Every row has a hidden score. In each pair, how much higher is the second row's than the first's? 10 means about the same, 20 much higher and 0 much lower. The score is a weighted sum of the row's numbers plus the product of two more (or one squared), each taken from its middle value.
{-23, 18, -31, 18, -14, 32, 16, 32, -16, 6, 7, -12, 16, 0,
 -1, -17, 22}
{-27, -9, -31, -9, -9, 17, 25, 32, 0, 9, 2, -6, 29, 0,
 -17, 3, 22} >> 6
{-2, -10, 16, -11, -42, -31, 29, -16, -16, -7, -12, 37, 21, 0,
 -33, 8, -9}
{-18, -21, -15, -12, 38, 1, -3, -16, 0, -25, 35, -1, 6, 31,
 -33, 26, -1} >> 6
{5, -8, 16, 6, 66, -31, -44, -31, 0, -40, 17, 11, -43, 47,
 -1, 39, -60}
{15, 32, 0, 16, 18, 64, -21, 48, 32, 51, -21, -55, 7, -48,
 48, -58, 30} >> 9
{51, 10, 16, 2, 42, 48, -55, 48, 48, 53, -35, -65, -17, -48,
 48, -47, 46}
{-2, -10, 0, -17, 49, 17, -23, 32, 48, 29, -17, -39, 9, -16,
 15, -3, 6} >> 8
{-14, -29, -15, -32, 1, -15, 12, 0, 16, 3, -14, 2, 14, 16,
 -17, 23, -3}
{92, 96, 32, 89, 54, 112, -98, 63, 32, 52, 4, -95,
 -60, -79, 112, -119, 51} >> 11
{-23, -34, -31, -29, -12, 1, 27, 0, 16, 1, -1, 2, 29, 16,
 -17, 27, 19}
{-27, -27, -31, -25, -14, 1, 30, 0, 16, 0, 5, -1, 31, 16,
 -17, 19, 21} >> 10
{-12, 32, 16, 23, -51, -31, 26, -47, -48, -14, 0, 44, -7, 0,
 -1, -7, -42}
{-27, -3, -31, -3, 10, 32, 16, 16, 0, 3, 25, -12, 30, 16,
 -17, -14, 18} >> 6
{-11, 65, 16, 61, -35, 1, 10, -31, -63, -26, 32, 29, -16, 0,
 15, -32, -37}
{-25, -18, -31, -21, -10, 1, 32, 16, 0, 5, 7, -5, 30, 0,
 -17, 10, 25} >> 6
{-29, -30, -31, -25, -7, 1, 33, 0, 0, -4, 7, 7, 31, 16,
 -33, 26, 17}
{62, 14, 32, 2, 38, 32, -59, 48, 64, 64, -60, -63, -21, -64,
 64, -51, 30} >> 10
{-16, -33, -15, -31, -2, -15, 11, 0, 16, 3, -18, 4, 18, 16,
 -17, 26, -1}
{13, 12, 32, 36, 57, -15, -44, -31, -32, -73, 78, 23, -47, 63,
 -33, 26, -27} >> 10
{-31, 1, -31, 9, 20, 17, 7, 0, -16, -21, 31, -10, 4, 31,
 -17, 16, 3}
{8, -10, -15, -19, 20, 32, -16, 48, 48, 53, -41, -47, 20, -32,
 32, -26, 35} >> 10
{-25, 16, -31, 28, 11, 32, 2, 0, -32, -25, 37, -10, 0, 31,
 -17, -2, 6}
{-26, -24, -31, -25, 7, 1, 17, 0, 16, 8, -16, 1, 20, 0,
 -1, 20, -10} >> 5
{-23, 31, 0, 37, -4, -15, 2, -47, -48, -32, 9, 31, -26, 16,
 15, 11, -68}
{-25, -22, -15, -18, 35, -15, 0, -16, 0, -17, 18, -1, 6, 31,
 -17, 28, -14} >> 6
{34, 49, 16, 28, -7, 48, -26, 48, 32, 74, -61, -53, -4, -79,
 80, -79, 22}
{102, 77, 48, 79, 106, 96, -124, 63, 48, 29, 34, -102,
 -77, -48, 96, -101, 46} >> 3
{-8, 6, 32, 19, 4, -63, -6, -79, -48, -76, 51, 74, -31, 63,
 -33, 47, -77}
{-16, 28, -15, 26, -17, 48, 12, 32, -16, 11, 5, -17, 12, 0,
 -1, -27, 26} >> 7
{24, 14, 16, 0, -1, 1, -18, 16, 32, 44, -67, -19, -17, -48,
 48, -20, -11}
{3, 3, 32, 18, 4, -63, -12, -95, -48, -73, 40, 74, -42, 63,
 -33, 51, -83} >> 9
{5, 0, 0, 15, 33, 17, -22, 16, -16, -35, 60, -5, -4, 31,
 -33, -8, 34}
{-26, -19, -31, -21, -7, 1, 30, 16, 0, 7, 0, -4, 32, 0,
 -17, 14, 24} >> 7
{115, 127, 48, 127, 8, 127, -99, 95, 0, 60, -10, -93,
 -71, -95, 127, -127, 69}
{6, 28, -15, 16, -11, 48, -6, 48, 16, 50, -28, -42, 12, -48,
 32, -50, 39} >> 10
{26, 17, 0, 19, 54, 64, -45, 48, 32, 17, 37, -58, -6, -16,
 15, -52, 58}
{-21, -31, -31, -31, -11, -15, 29, 0, 16, 3, 6, 1, 30, 0,
 -17, 22, 20} >> 12
{-29, -22, -31, -14, 9, 1, 20, 0, 0, -8, 15, -5, 22, 16,
 -17, 17, 11}
{-16, 4, -31, 1, 8, 32, 7, 32, 16, 21, -4, -31, 20, 0,
 -1, -18, 31} >> 18
{-15, -15, -15, -18, 40, 17, -7, 16, 32, 11, 0, -28, 13, 0,
 -1, 0, 7}
{-20, -21, -31, -25, -8, 1, 28, 16, 16, 13, -2, -9, 32, 0,
 -17, 13, 27} >> 14
{56, 32, 48, 53, 64, -31, -80, -47, -16, -60, 30, 14, -93, 16,
 32, 31, -64}
{-20, 42, -15, 51, 25, 32, -14, 0, -48, -41, 68, -10, -27, 31,
 -1, -2, -8} >> 12
{19, 25, -15, 5, 14, 64, -19, 63, 48, 60, -32, -65, 12, -64,
 48, -59, 44}
{17, -14, 16, -12, 15, -31, -23, -31, 0, -5, -22, 11, -29, 16,
 -1, 19, -37} >> 10
{14, 3, 32, 0, -44, -31, 23, -31, -32, -14, 4, 40, 6, 0,
 -33, 0, -4}
{43, -2, 32, -14, -8, -15, -23, 16, 32, 51, -72, -17, -16, -48,
 48, -23, -4} >> 14
{-2, 8, 32, 0, -57, -31, 33, -16, -32, -6, -7, 38, 22, -16,
 -17, -9, -10}
{-14, 23, -15, 15, -5, 17, 5, 0, 0, 17, -23, -6, -2, -16,
 32, -14, -20} >> 14
{-15, -11, -15, -17, -20, 17, 26, 32, 16, 22, -12, -10, 33, -16,
 -17, -7, 32}
{5, -16, 16, -15, 30, -31, -20, -31, 0, -13, -5, 9, -25, 16,
 -1, 23, -39} >> 10
{109, 86, 111, 69, -77, 1, -31, 16, -32, 39, -46, 9,
 -49, -111, 64, -102, 11}
{-22, -7, -15, -6, -32, 1, 28, 16, 0, 13, -12, 7, 32, 0,
 -17, -2, 18} >> 14
{-20, -10, 0, 3, 13, -47, -2, -63, -32, -54, 37, 48, -16, 47,
 -33, 50, -58}
{-29, -22, -31, -20, 21, 1, 18, 0, 0, -9, 18, -8, 17, 16,
 -17, 20, 8} >> 10
{36, 16, 32, 1, -49, 1, 6, 16, 0, 44, -50, -7, 2, -64,
 32, -43, 21}
{-17, -6, 0, -11, -39, -15, 28, -16, -16, 3, -18, 28, 18, 0,
 -17, 4, -17} >> 11
{29, 32, 0, 20, -5, 64, -22, 63, 32, 53, -32, -58, 2, -48,
 48, -61, 56}
{7, -22, 16, -17, -8, -31, -4, -16, 0, -4, -25, 21, -13, 16,
 -1, 24, -28} >> 13
{58, 8, 48, 7, 47, -15, -67, -16, 32, 11, -36, -13, -62, -16,
 48, -10, -42}
{-9, 11, 32, 19, -27, -47, 17, -47, -63, -61, 56, 66, -5, 47,
 -49, 23, -33} >> 14
{-19, -33, -15, -31, -9, -15, 21, 0, 16, 4, -5, 2, 24, 16,
 -17, 24, 9}
{45, 61, 32, 56, 1, 17, -47, 0, 0, 24, -45, -11, -57, -64,
 80, -44, -40} >> 12
{9, -12, 0, -26, -23, 1, 5, 16, 32, 46, -50, -19, 16, -32,
 15, -13, 18}
{-24, -27, -31, -26, -11, 1, 31, 16, 16, 6, 4, -1, 32, 0,
 -17, 18, 22} >> 8
{-18, 25, 0, 28, -38, 17, 25, 0, -48, -24, 41, 22, 7, 16,
 -33, -20, 14}
{-3, -23, 0, -23, 6, -15, -2, -16, 16, 1, -15, 6, -6, 16,
 -1, 22, -18} >> 11
{10, -7, 0, 5, 33, 17, -22, 16, 0, -18, 41, -14, -4, 16,
 -17, 0, 32}
{-8, -13, -15, -27, -30, 1, 24, 16, 16, 31, -29, -11, 30, -32,
 -1, -7, 29} >> 8
{-20, 27, -15, 28, -9, 48, 12, 32, -16, 4, 11, -14, 11, 0,
 -1, -25, 21}
{-21, -15, -31, -20, -4, 1, 18, 16, 16, 26, -19, -16, 25, -16,
 -1, 2, 12} >> 12
{-24, -28, -31, -24, -9, 1, 29, 16, 16, 6, -1, -1, 31, 0,
 -17, 22, 23}
{-21, -34, -31, -32, -8, -15, 25, 0, 16, 3, 0, 2, 28, 16,
 -17, 26, 15} >> 12
{-31, -11, -31, -5, 8, 17, 20, 16, -16, -7, 25, -6, 18, 16,
 -17, 12, 12}
{-20, -34, -31, -31, -8, 1, 25, 0, 16, 3, -4, 1, 27, 16,
 -17, 26, 15} >> 12
{-30, -16, -15, -17, -27, -15, 42, -16, -16, -12, 11, 26, 32, 16,
 -33, 24, 4}
{-11, -12, 0, -19, -37, -31, 28, -16, 0, 6, -24, 29, 21, 0,
 -17, 4, -11} >> 13
{70, 62, 16, 51, 101, 80, -107, 63, 64, 62, -33, -98,
 -65, -79, 127, -75, 8}
{52, 3, 48, 2, 12, -47, -43, -31, 0, -3, -30, 16, -59, 0,
 32, 7, -51} >> 13
{-24, 21, -31, 31, 23, 32, -3, 0, -32, -33, 47, -7, -11, 31,
 -17, 8, -6}
{32, -7, 32, -5, 24, -47, -34, -31, 0, -7, -19, 16, -46, 0,
 15, 15, -49} >> 8
{15, 15, 64, 25, -29, -63, 6, -79, -79, -73, 52, 85, -30, 47,
 -49, 32, -56}
{-32, 10, 0, 14, -28, -15, 27, -31, -48, -32, 14, 42, 9, 31,
 -17, 22, -39} >> 9
{16, 4, 0, 10, 24, 48, -25, 48, 16, 10, 21, -37, 4, 0,
 -1, -28, 63}
{35, 52, 80, 46, -67, -63, -2, -63, -63, -20, -21, 76, -39, -32,
 15, -23, -73} >> 7
{27, 93, 32, 94, -59, 48, -9, 16, -63, -8, 32, 8, -28, -32,
 32, -81, 18}
{-17, -8, -15, 7, 66, 1, -28, -16, 0, -24, 22, -6, -17, 31,
 -1, 27, -33} >> 6
{-28, -25, -31, -21, 3, 1, 26, 0, 0, -5, 12, -3, 27, 16,
 -17, 16, 16}
{-26, -22, -31, -19, -10, 1, 29, 16, 0, 6, -4, -3, 34, 0,
 -17, 13, 24} >> 10
{-27, 12, -31, 25, 29, 32, -3, 16, -16, -29, 35, -8, -4, 31,
 -17, 13, -5}
{85, 26, 64, 23, 59, -31, -97, -31, 32, 16, -54, -13, -95, -32,
 80, -15, -73} >> 11
{8, -16, 16, -20, 5, -31, -7, -16, 16, 3, -24, 7, -14, 0,
 -1, 15, -23}
{79, 26, 48, 20, 56, 48, -79, 48, 64, 52, -32, -73, -43, -64,
 64, -59, 40} >> 6
{6, 8, -15, 6, 2, 48, -10, 48, 16, 33, -17, -39, 15, -16,
 15, -29, 47}
{-20, -36, -15, -32, -3, -15, 19, 0, 16, 3, -7, 3, 23, 16,
 -17, 30, 10} >> 9
{-35, -13, -15, -11, -25, -15, 41, -16, -32, -20, 20, 25, 28, 31,
 -33, 19, 0}
{-6, -10, -15, -15, 47, 17, -21, 32, 48, 18, -2, -39, 11, 0,
 15, -6, 15} >> 8
{7, -18, 0, -22, -9, -15, 0, 0, 16, 14, -31, 6, -5, 0,
 -1, 13, -10}
{-6, -26, -15, -31, -17, 1, 18, 16, 32, 28, -34, -3, 27, -16,
 -1, 3, 19} >> 10
{-19, -35, -15, -30, -16, -15, 22, 0, 16, 1, -7, 8, 26, 16,
 -17, 27, 9}
{-21, -34, -31, -31, -17, -15, 28, 0, 16, 4, -2, 1, 31, 0,
 -17, 23, 20} >> 7
{-21, -33, -31, -32, -9, 1, 25, 0, 16, 2, -2, 0, 26, 0,
 -17, 25, 16}
{60, 19, 64, 28, 82, -47, -90, -63, 0, -26, -14, 13,
 -102, 0, 48, 15, -101} >> 9
{-8, -15, -15, -5, 61, 17, -26, 0, 32, -12, 23, -21, -5, 16,
 -1, 14, -4}
{-16, -30, -15, -30, 4, -15, 13, 0, 16, 5, -10, 4, 16, 16,
 -17, 28, -2} >> 12
{-17, -33, -15, -31, -13, -15, 20, 0, 16, 2, -10, 1, 24, 0,
 -17, 23, 11}
{-7, -21, -15, -30, 19, 1, 2, 16, 32, 14, -16, -15, 10, 0,
 -1, 13, 3} >> 10
{-5, -22, -15, -27, -13, 1, 7, 16, 32, 40, -53, -9, 19, -16,
 15, 4, 2}
{-16, -10, -15, -10, -24, 17, 22, 16, 0, 24, -21, -6, 33, -16,
 -1, -6, 26} >> 10
{-26, -20, -31, -24, -10, 1, 33, 16, 0, 5, 6, -4, 31, 0,
 -17, 12, 25}
{70, 15, 32, 2, 22, 32, -58, 48, 64, 67, -63, -63, -26, -64,
 64, -56, 35} >> 13
{14, 4, 48, 18, 5, -79, -19, -95, -48, -72, 32, 78, -52, 47,
 -33, 52, -89}
{50, 25, 64, 46, 51, -31, -56, -63, -48, -80, 85, 26, -75, 47,
 -17, 16, -30} >> 6
{-9, 37, 0, 34, -32, 32, 16, 16, -48, -12, 39, -1, 9, 16,
 -17, -38, 31}
{-8, -24, -15, -16, 27, 1, -3, 16, 16, -8, 21, -5, 13, 16,
 -33, 16, 23} >> 5
{46, 11, 32, 21, 35, 17, -48, 16, 0, -9, 18, -24, -35, 0,
 15, -19, 30}
{47, 36, 16, 31, 87, 32, -89, 16, 64, 44, -59, -56, -63, -48,
 112, -34, -51} >> 11
{103, 34, 64, 18, 32, 1, -87, 32, 64, 72, -93, -49, -67, -95,
 112, -61, -13}
{4, -19, 0, -20, 8, -31, -8, -16, 16, 1, -18, 7, -11, 16,
 -1, 18, -23} >> 12
{7, 2, -15, -4, 66, 48, -37, 32, 48, 30, -8, -55, -4, -16,
 32, -18, 15}
{-23, -26, -15, -17, 23, -15, 2, -31, 0, -25, 15, 19, 2, 31,
 -17, 39, -32} >> 15
{22, 44, 80, 55, -41, -95, -9, -126, -95, -111, 77, 116,
 -65, 63, -49, 36, -105}
{-1, 12, -15, 0, -1, 48, -2, 48, 32, 47, -30, -44, 17, -32,
 32, -37, 37} >> 14
{28, -3, 0, -10, 36, 48, -38, 48, 64, 55, -47, -59, 5, -48,
 48, -35, 36}
{-22, -32, -31, -33, -2, 1, 26, 0, 16, 3, 1, -1, 26, 16,
 -17, 29, 17} >> 8
{-26, -27, -15, -19, 32, 1, 1, 0, 16, -13, 12, 0, 11, 31,
 -17, 33, -11}
{-17, -22, 0, -19, -35, -31, 35, -16, -16, -15, 7, 33, 28, 16,
 -33, 22, 2} >> 8
{-1, 72, 64, 83, -27, -31, -10, -79, -111, -114, 113, 70,
 -51, 63, -49, 13, -57}
{-2, 13, 48, 22, -37, -63, 14, -79, -63, -72, 45, 84, -20, 47,
 -49, 35, -59} >> 17
{-18, 39, -15, 53, 20, 32, -16, 0, -32, -42, 59, -8, -21, 31,
 -1, -5, -7}
{37, 40, 16, 27, 12, 64, -29, 48, 32, 42, -1, -51, 0, -48,
 48, -66, 43} >> 7
{-9, 48, -15, 49, -19, 48, 6, 32, -32, 3, 23, -16, -1, 0,
 15, -43, 23}
{-13, -12, -15, -20, -31, 1, 27, 16, 16, 29, -22, -8, 33, -16,
 -1, -8, 29} >> 5
{0, -23, 0, -21, 5, -31, -6, -16, 16, 1, -22, 8, -8, 16,
 -1, 22, -22}
{-25, -19, -31, -23, -19, 1, 35, 16, 0, 6, 5, -3, 33, 0,
 -17, 9, 26} >> 7
{-20, -33, -31, -30, -16, 1, 27, 0, 16, 5, 1, 2, 30, 16,
 -17, 27, 18}
{3, 69, -15, 76, 14, 80, -22, 48, -32, -16, 69, -39, -19, 0,
 15, -61, 40} >> 13
{-25, 29, 0, 39, -24, 17, 19, 0, -63, -41, 63, 21, 3, 47,
 -33, -13, 14}
{-14, -14, -15, -25, -28, 1, 31, 16, 16, 25, -16, -8, 35, -16,
 -17, -4, 28} >> 7
{9, -19, 16, -18, 7, -15, -5, 0, 0, -5, -2, 5, -8, 16,
 -17, 12, -3}
{55, 41, 95, 35, -67, -79, -2, -63, -63, -29, -21, 74, -46, -32,
 -1, -10, -58} >> 8
{6, 18, 0, 10, 20, 32, -16, 16, 16, 24, -11, -32, -4, -32,
 32, -22, 5}
{-14, -33, -15, -30, 5, -15, 8, 0, 16, 2, -19, 2, 13, 16,
 -17, 25, -3} >> 14
{-5, 3, 16, -2, -33, -47, 14, -47, -32, -10, -19, 52, -10, 0,
 -1, 7, -54}
{-25, -32, -31, -23, 27, 1, 5, -16, 16, -15, 8, 1, 13, 31,
 -17, 31, -8} >> 8
{-4, -10, -15, -16, 48, 32, -21, 32, 48, 27, -14, -41, 12, -16,
 15, -8, 14}
{-4, -2, 32, 3, -28, -47, 20, -47, -48, -47, 34, 62, -2, 31,
 -49, 29, -31} >> 14
{-16, 17, 0, 27, -3, 1, 5, -31, -48, -63, 71, 31, -12, 47,
 -49, 17, -12}
{13, 23, -15, 8, -9, 48, -6, 48, 16, 54, -34, -47, 12, -48,
 32, -49, 46} >> 18
{-19, 32, -15, 31, -13, 48, 13, 32, -32, 1, 20, -16, 7, 0,
 -1, -30, 23}
{-24, -24, -31, -22, 28, 1, 5, 0, 16, -8, 12, -7, 12, 16,
 -17, 24, -4} >> 7
{2, 25, 0, 30, 47, 17, -31, -16, 0, -8, 13, -16, -26, 0,
 32, -13, -29}
{-17, 6, 0, 16, 46, -15, -21, -47, -16, -45, 41, 16, -31, 47,
 -1, 28, -54} >> 9
{-21, -3, -31, -7, -23, 17, 28, 16, 0, 17, -3, -8, 30, 0,
 -17, -8, 27}
{-17, -32, -15, -28, 7, -15, 10, 0, 16, -2, -7, 3, 15, 16,
 -17, 27, -5} >> 5
{8, 19, 32, 1, -45, -15, 27, -16, -32, 8, -10, 20, 13, -32,
 -1, -25, -1}
{44, 26, 48, 17, -51, -15, -3, 16, -16, 35, -54, 7, -14, -64,
 32, -40, 11} >> 14
{-24, 18, 0, 13, -25, -15, 23, -16, -32, -8, -1, 27, 7, 0,
 -1, 0, -31}
{57, 64, 80, 73, 18, -79, -69, -126, -48, -48, -19, 70,
 -127, -16, 64, 9, -127} >> 11
{-26, -20, -31, -18, -6, 1, 30, 16, 0, 5, 4, -4, 30, 16,
 -17, 14, 22}
{-25, -21, -31, -22, -11, 1, 29, 16, 0, 8, -2, -3, 32, 0,
 -17, 15, 23} >> 7
{-20, -31, -15, -28, 4, -15, 15, -16, 0, -7, 1, 12, 11, 16,
 -17, 33, -11}
{-5, 0, 0, 13, 72, -15, -41, -31, 0, -46, 36, 7, -40, 47,
 -1, 37, -55} >> 8
{8, -7, 16, 5, 64, -31, -42, -47, 0, -28, 20, 11, -40, 31,
 -1, 25, -60}
{-17, -20, -15, -27, -34, -31, 39, -16, -16, -4, -3, 24, 29, 16,
 -33, 17, 4} >> 16
{7, -18, 16, -21, -2, -31, -5, 0, 16, 5, -28, 7, -12, 0,
 -1, 16, -20}
{-21, -34, -31, -30, -17, -15, 27, 0, 16, 4, 0, 2, 32, 16,
 -17, 27, 19} >> 12
{11, -13, 0, -22, 25, 17, -20, 32, 48, 37, -39, -36, 7, -32,
 32, -11, 13}
{-23, 14, -15, 16, 7, 17, 6, 16, 0, 7, -9, -7, 4, 0,
 15, -8, -15} >> 12
{-9, -4, 16, -11, -31, -31, 22, -31, -16, -2, -20, 40, 7, 0,
 -17, 7, -29}
{-21, -29, -31, -31, -19, 1, 31, 0, 16, 2, 6, 0, 30, 0,
 -17, 21, 21} >> 7
{-19, -33, -15, -32, -5, -15, 20, 0, 16, 4, -5, 0, 23, 16,
 -17, 27, 10}
{-25, -22, -15, -22, -32, -15, 41, -16, -16, -11, 7, 29, 35, 16,
 -33, 21, 6} >> 12
{58, 27, 95, 25, -41, -95, -12, -79, -63, -48, 10, 80, -59, 0,
 -17, 3, -70}
{-29, -17, -31, -20, 5, 1, 22, 0, 16, 8, -6, -5, 23, 0,
 -1, 11, -1} >> 13
{-29, -7, -15, -9, -35, -15, 39, 0, -16, -8, 9, 23, 30, 16,
 -33, 11, 4}
{19, 25, 16, 48, 51, 32, -46, 0, -32, -58, 96, -4, -36, 47,
 -17, -9, 22} >> 17
{12, 6, 32, 1, -47, -47, 17, -31, -32, -8, -13, 42, -4, -16,
 -17, 7, -18}
{-13, -32, -15, -28, 0, -15, 10, 0, 16, 4, -13, 5, 12, 16,
 -17, 27, -6} >> 13
{-21, -31, -31, -31, -14, 1, 27, 0, 16, 4, 2, 0, 26, 0,
 -17, 26, 19}
{-27, -25, -31, -22, -7, 1, 32, 16, 0, 0, 12, -1, 29, 16,
 -33, 17, 21} >> 13
{-10, 40, 16, 44, -38, 17, 16, 0, -63, -35, 54, 25, -1, 16,
 -33, -23, 7}
{-17, 33, 16, 24, -48, -15, 30, -16, -32, -8, -4, 34, 5, -16,
 -1, -15, -31} >> 12
{-15, -27, -15, -31, -1, -15, 14, 0, 16, 4, -10, 1, 13, 16,
 -17, 22, 1}
{35, 24, 48, 38, 42, -15, -42, -31, -48, -68, 92, 16, -50, 31,
 -33, 1, -2} >> 2
{-22, -20, -15, -19, -33, -31, 36, -16, -16, -18, 8, 40, 28, 31,
 -33, 29, -8}
{0, -22, 0, -21, 9, -15, -7, -16, 16, 1, -20, 8, -10, 16,
 -1, 21, -24} >> 8
{-17, 41, 0, 35, -11, 17, 4, -16, -32, -1, -2, 4, -11, -16,
 32, -21, -33}
{24, -14, 32, -8, 0, -31, -14, -31, 0, -9, -9, 20, -24, 0,
 -1, 14, -18} >> 9
{20, -10, 16, -22, -25, -15, 4, 0, 16, 34, -45, -7, 4, -32,
 15, -12, 8}
{5, -18, 16, -10, 20, -47, -14, -47, -16, -32, 7, 35, -28, 31,
 -17, 35, -53} >> 9
{-18, -14, -15, -19, -23, 17, 27, 32, 16, 22, -17, -6, 34, 0,
 -17, -1, 26}
{-31, -11, -31, -3, 10, 17, 18, 0, -16, -8, 22, -7, 20, 16,
 -17, 9, 13} >> 8
{-20, -30, -15, -31, -5, -15, 21, 0, 16, 4, -2, -1, 20, 16,
 -17, 23, 11}
{58, 30, 48, 14, -48, -15, -15, 16, 0, 53, -81, -4, -25, -79,
 48, -45, 4} >> 13
{-18, -34, -15, -33, -2, -15, 19, 0, 16, 3, -11, 1, 22, 16,
 -17, 24, 7}
{-11, 58, 32, 61, -41, -31, 9, -63, -79, -48, 26, 61, -35, 16,
 -1, -1, -80} >> 11
{-26, 14, -31, 27, 29, 32, -2, 0, -32, -41, 54, -5, -9, 47,
 -17, 14, -1}
{-19, -35, -15, -31, -4, -15, 18, 0, 16, 3, -11, 2, 25, 16,
 -17, 26, 9} >> 10
{-27, -24, -31, -22, -2, 1, 22, 0, 16, 8, -13, -3, 26, 0,
 -1, 16, 1}
{-22, -25, -15, -18, 42, -15, -4, -16, 16, -19, 13, 1, 2, 31,
 -17, 35, -21} >> 7
